In the rows, zero is written as 128.
Each path is a new rotation, seen through one point. The rows after it are directions, each followed by how far the rotation turns it, in degrees per step (0 if it stays put).
Each turn is a multiple of 5 degrees from 10 to 175, or 0.
Each row of a path follows its step; steps can be skipped.

step 2: [131,115,120,139,98,122,100,111,127,121,145,125,145,146,157,124,146,142,134,162,132,163,115,149,156,149,134,119,148,121,84,165,168,134,143,93,117,122,119,136,134,133,125,151,124,148,129,142,109,151,142]
step 3: [128,165,148,86,136,99,94,106,109,104,166,148,114,162,125,136,148,161,137,141,136,131,130,130,124,116,117,107,149,129,129,147,120,109,100,114,155,121,119,135,146,114,101,100,112,131,138,114,124,129,133]
step 5: [104,158,134,124,110,152,134,124,150,115,126,98,167,99,125,122,161,111,124,113,156,109,128,131,157,119,97,120,142,131,128,133,117,128,123,125,164,137,119,116,166,124,109,119,143,152,101,158,134,142,153]
step 7: [130,109,136,163,126,151,128,110,145,159,128,84,148,161,127,142,136,135,125,136,140,149,96,135,138,107,143,131,139,145,112,120,116,88,151,124,151,122,125,115,133,141,108,148,77,118,144,143,133,125,104]
step 10: [116,148,153,141,110,147,143,102,155,115,147,132,180,149,110,133,135,130,98,147,124,112,116,132,106,149,101,113,144,134,109,85,128,128,116,127,116,134,171,116,120,121,158,116,125,141,103,111,114,129,130]
step 11: [99,173,81,115,128,139,130,139,150,94,84,126,158,153,128,117,146,153,119,125,118,157,155,123,103,125,112,139,130,122,133,116,136,119,137,134,113,127,120,90,148,141,140,125,130,116,129,123,155,133,144]
step 19: [162,127,105,130,104,116,132,142,164,129,114,128,118,159,137,132,127,99,105,126,181,114,113,142,136,120,97,135,132,143,100,141,158,134,130,124,123,125,124,139,122,117,114,155,98,97,128,157,147,153,114]
step 22: [140,120,112,152,108,117,123,88,138,109,140,128,171,144,102,137,129,141,150,149,153,124,132,114,144,123,119,112,116,111,128,91,100,122,166,111,166,147,115,112,122,116,118,151,111,145,123,132,102,152,130]
step 23: [116,128,108,124,137,146,91,104,105,121,123,132,150,127,118,149,137,123,140,115,159,116,142,146,95,145,102,104,141,157,167,120,128,142,129,121,135,104,118,75,144,114,129,89,135,122,127,143,123,144,148]
Directions:
[124,135,119,127,130,130,132,123,131,136,126,128,137,125,121,130,128,129,139,121,132,130,128,131,127,127,132,128,129,116,120,133,128,133,127,135,123,128,133,135,127,126,125,125,125,130,122,124,127,124,124]
70
[129,123,131,133,131,135,129,129,134,133,136,130,134,132,125,128,129,133,119,126,130,128,119,128,134,132,131,126,125,131,133,127,126,129,131,133,122,141,133,136,126,124,129,129,126,130,135,125,137,133,125]
125
[118,132,124,128,124,118,120,127,126,132,123,131,133,124,130,133,125,131,122,122,124,123,132,131,130,123,130,124,123,128,127,135,130,127,126,129,124,136,119,122,132,122,123,130,132,129,130,123,129,138,134]
125
[124,126,136,133,128,126,131,133,124,125,124,121,133,126,129,126,119,138,135,124,121,126,133,135,122,130,121,132,130,129,121,119,132,125,128,131,127,134,129,134,128,133,131,126,129,122,132,126,135,127,128]
20
[125,126,126,121,134,134,122,139,130,126,130,125,127,135,129,131,129,131,132,122,129,119,126,121,130,124,121,127,125,122,128,131,126,126,126,125,122,127,128,124,128,124,137,118,129,126,137,125,121,122,134]
145
[125,128,126,135,129,128,130,129,129,115,134,142,131,126,129,134,125,131,135,132,125,132,129,137,130,129,128,127,135,133,128,134,119,126,128,128,127,129,125,126,120,128,134,120,125,132,128,128,122,133,124]
55
[116,136,135,126,128,131,130,129,124,132,129,125,122,125,128,126,125,138,129,136,127,129,127,131,138,127,127,125,123,132,126,137,128,126,135,122,129,121,136,129,134,121,134,129,126,131,124,129,133,127,125]
10
[127,132,126,126,129,127,129,129,131,122,129,126,136,131,122,137,129,128,131,134,129,122,130,131,128,130,125,127,115,128,141,128,129,128,129,138,131,128,131,123,131,139,132,129,136,132,122,134,132,126,129]
60

step 0: [111,151,110,121,98,106,112,151,134,117,139,115,103,132,139,153,146,124,102,142,141,136,141,131,116,131,143,131,136,135,133,124,112,140,133,133,117,152,119,111,149,146,162,159,99,124,122,128,115,102,120]
step 1: [120,141,156,104,107,123,123,117,127,99,134,121,135,92,112,108,135,123,121,119,133,130,102,138,100,128,111,130,138,120,132,152,119,126,115,117,113,135,127,112,123,156,152,164,112,125,140,115,160,120,110]
step 3: [149,137,156,91,126,133,121,122,143,138,107,141,104,141,108,163,145,99,119,128,130,159,154,118,111,134,134,114,127,124,117,142,113,120,133,127,124,127,161,131,155,128,137,151,140,143,124,120,135,118,134]
step 6: [130,115,140,134,102,134,115,111,127,123,111,135,129,109,132,140,135,124,137,133,144,120,113,118,78,116,153,133,128,139,130,102,127,125,126,133,141,138,166,128,133,158,155,165,143,124,130,140,102,136,112]
step 9: [131,121,151,112,112,129,119,113,110,128,106,129,128,111,126,141,152,106,134,138,127,138,98,135,149,115,109,93,129,112,162,132,114,117,135,164,121,134,154,130,108,143,164,133,121,138,116,135,129,123,142]
step 11: [122,149,115,111,118,135,133,103,131,132,134,142,108,109,116,133,132,139,119,152,131,127,118,103,125,123,136,113,124,120,115,129,117,174,148,140,133,97,160,124,155,141,127,132,142,157,104,131,107,119,104]
step 17: [117,135,108,112,109,131,118,108,126,124,138,132,108,104,95,130,150,119,127,152,126,137,122,134,140,128,120,129,131,169,168,108,133,144,135,116,99,142,114,110,121,147,154,132,116,143,114,124,108,119,116]
step 23: [117,126,127,121,126,133,127,96,126,141,137,130,115,110,111,153,141,95,135,100,164,134,152,114,114,121,137,157,126,134,144,134,111,124,135,109,142,131,151,128,152,135,125,145,131,151,115,122,90,134,107]
step 24: [145,114,137,121,94,124,120,106,126,106,114,117,117,123,125,146,146,119,116,118,156,148,124,113,118,121,134,127,116,125,134,121,135,139,117,127,148,98,149,134,116,97,165,154,140,99,133,102,118,132,124]
Directions:
[124,135,131,124,129,133,114,129,129,125,135,128,129,129,127,131,132,133,136,134,125,121,126,131,123,125,124,133,126,129,124,136,130,125,128,131,131,127,128,135,130,124,129,131,121,114,129,128,129,134,126]
60
[118,124,135,130,125,129,130,127,121,123,134,132,134,126,128,133,129,130,122,126,122,129,129,126,124,125,124,128,119,129,134,133,133,120,133,132,134,133,124,116,124,133,125,127,123,130,129,136,127,123,130]
85
[120,127,127,136,130,122,130,123,132,116,129,119,130,118,129,130,122,125,134,135,121,130,132,126,126,132,135,129,130,134,124,126,121,134,131,133,123,127,126,129,130,133,125,131,123,128,123,131,122,133,127]
65
[126,128,135,125,130,122,125,136,129,130,123,128,122,128,132,127,128,132,123,127,123,126,136,128,134,128,126,133,129,136,132,131,117,122,134,120,124,130,128,126,140,129,121,131,134,124,136,131,125,127,123]
145
[130,133,123,121,124,128,126,131,137,116,138,133,130,130,125,128,124,124,127,139,130,134,123,127,134,130,126,132,133,126,126,123,129,125,127,118,130,135,121,125,133,132,127,122,129,128,130,131,134,126,131]
20
[123,122,128,122,128,139,119,129,125,122,129,126,134,126,127,121,124,125,124,125,132,119,134,123,128,126,129,126,130,130,135,130,132,134,126,123,122,121,127,138,131,130,122,123,124,135,128,127,126,120,130]
120
[128,134,130,135,128,135,128,125,132,130,125,135,129,127,127,131,129,130,136,129,128,125,131,126,121,129,135,124,121,124,128,129,128,124,122,123,123,136,132,131,127,134,118,123,141,126,120,132,130,125,122]
90
[138,136,123,134,118,125,124,128,128,136,135,116,129,123,122,121,128,132,126,127,129,122,128,127,125,126,128,131,133,132,126,133,134,130,133,125,133,131,128,124,128,135,130,128,130,131,127,134,121,124,125]
65
